In the rows, zero is written as 128.
Rotation paths and how fast each direction turns (degrees each step)
Each turn is a multiple of 5 degrees from 10 to 175, or 0.
Each row of a path follows its step; steps can be skipped.
path 1
step 0: [128 136 140 133 135 123 128 137 128 128 131 125 139 143 118 128 138 130
 127 121 117 117 123 134 126 130 109 133 124 127 128 125 132 131 143 143
 126 129 127 127 117 128 122 123 132 125 127 129 136 133 130 131 124 129
 134 131 128 136 138 128 128 129]
step 1: [126 129 116 126 132 121 127 126 114 129 132 125 120 139 112 124 125 137
 119 128 129 134 126 119 121 125 127 142 135 144 135 129 121 126 126 136
 127 127 125 132 128 129 127 137 127 130 139 114 124 123 133 130 122 127
 122 134 121 125 128 121 134 134]
step 2: [131 131 118 123 133 141 125 131 130 138 124 119 138 133 138 138 136 127
 126 131 137 123 136 127 130 128 127 133 137 125 123 125 123 132 124 134
 132 122 118 124 124 126 129 132 126 128 133 126 131 151 143 119 134 126
 122 134 120 119 129 134 127 126]
step 6: [128 130 117 127 131 123 118 137 122 129 126 129 125 132 119 132 127 127
 129 120 137 125 130 132 125 136 134 137 121 125 122 134 119 132 137 133
 118 131 119 141 122 129 123 120 132 126 129 134 130 132 127 126 117 139
 127 119 115 138 133 129 138 145]
step 7: [123 124 130 132 130 130 128 127 138 132 128 119 131 138 139 127 124 139
 123 128 125 126 118 128 130 133 124 134 130 134 131 120 117 137 123 135
 132 117 114 119 132 131 134 133 125 134 128 125 117 133 128 139 116 128
 133 126 127 119 144 126 139 135]
step 10: [125 135 120 129 129 118 128 125 129 125 139 115 130 140 132 127 143 138
 129 130 121 129 124 131 129 115 134 139 132 130 121 133 119 139 136 132
 130 134 123 122 129 132 136 133 125 139 124 122 132 136 128 137 134 119
 127 119 118 130 131 130 135 124]
step 11: [138 119 124 129 128 124 127 148 127 130 133 123 121 127 133 128 135 139
 124 126 129 116 140 132 120 123 130 128 121 129 131 126 127 129 124 128
 125 131 123 132 115 132 125 129 134 126 135 123 128 133 141 131 128 135
 108 129 137 122 131 120 131 134]
step 14: [127 122 135 120 129 132 122 136 125 141 138 134 122 130 131 145 125 140
 124 122 125 123 137 124 128 130 135 131 126 134 132 131 127 135 117 123
 128 140 114 132 125 126 132 132 122 131 133 129 123 146 128 122 125 129
 126 130 120 133 123 119 126 131]
step 16: [125 121 128 140 128 115 122 121 121 122 134 121 116 132 134 123 133 137
 129 116 129 120 129 129 131 128 122 136 135 129 126 135 128 126 130 122
 119 124 128 129 134 134 128 140 121 117 122 133 122 128 141 138 117 130
 122 120 127 123 120 128 138 138]
step 18: [122 126 117 128 124 123 126 140 127 125 113 136 124 138 123 131 126 132
 132 131 129 135 125 135 111 120 124 141 125 126 133 126 116 133 134 130
 125 131 122 146 128 127 133 137 129 137 113 125 125 132 127 122 123 127
 125 122 132 129 129 128 130 120]
Directions:
[125 130 127 126 131 127 129 130 126 125 127 128 125 129 129 124 128 128
 129 126 129 130 126 128 125 127 128 127 126 129 126 129 129 125 127 130
 127 130 130 129 127 126 130 128 131 128 128 127 129 129 128 129 127 128
 127 127 130 129 126 130 130 126] | 145
[132 126 127 128 125 128 129 129 128 128 129 128 129 132 128 127 128 125
 128 126 127 127 124 130 125 128 127 127 131 130 128 129 129 131 128 127
 131 128 129 129 128 128 126 127 130 131 126 127 129 128 127 129 128 126
 128 128 126 128 127 132 127 126] | 145
[128 130 128 129 128 127 126 129 126 129 129 126 127 130 130 129 129 125
 129 127 128 130 129 127 128 129 130 130 128 124 124 126 129 127 131 127
 129 130 126 127 132 128 127 128 128 126 130 128 130 130 126 126 129 128
 127 128 125 132 127 130 127 128] | 170
[127 125 126 129 126 128 127 128 127 127 128 128 130 127 127 127 131 126
 129 128 129 127 129 127 130 133 126 127 130 129 126 128 126 126 130 131
 127 127 127 129 127 127 130 127 128 127 125 132 127 128 125 128 129 127
 126 126 127 126 124 128 126 128] | 110
[127 127 129 127 128 127 131 125 128 127 127 127 129 131 130 126 125 128
 128 126 125 130 130 128 131 129 130 128 127 130 129 130 128 126 129 129
 128 131 126 128 126 127 129 129 127 130 128 131 131 124 128 128 131 129
 128 130 124 127 130 127 128 126] | 155
[128 129 128 130 126 126 129 130 128 127 127 125 130 129 132 126 128 126
 128 126 130 128 129 129 130 129 127 126 128 129 128 128 128 130 125 126
 127 125 125 125 128 129 129 127 129 125 128 129 128 126 130 129 128 131
 127 128 132 129 128 128 129 128] | 85
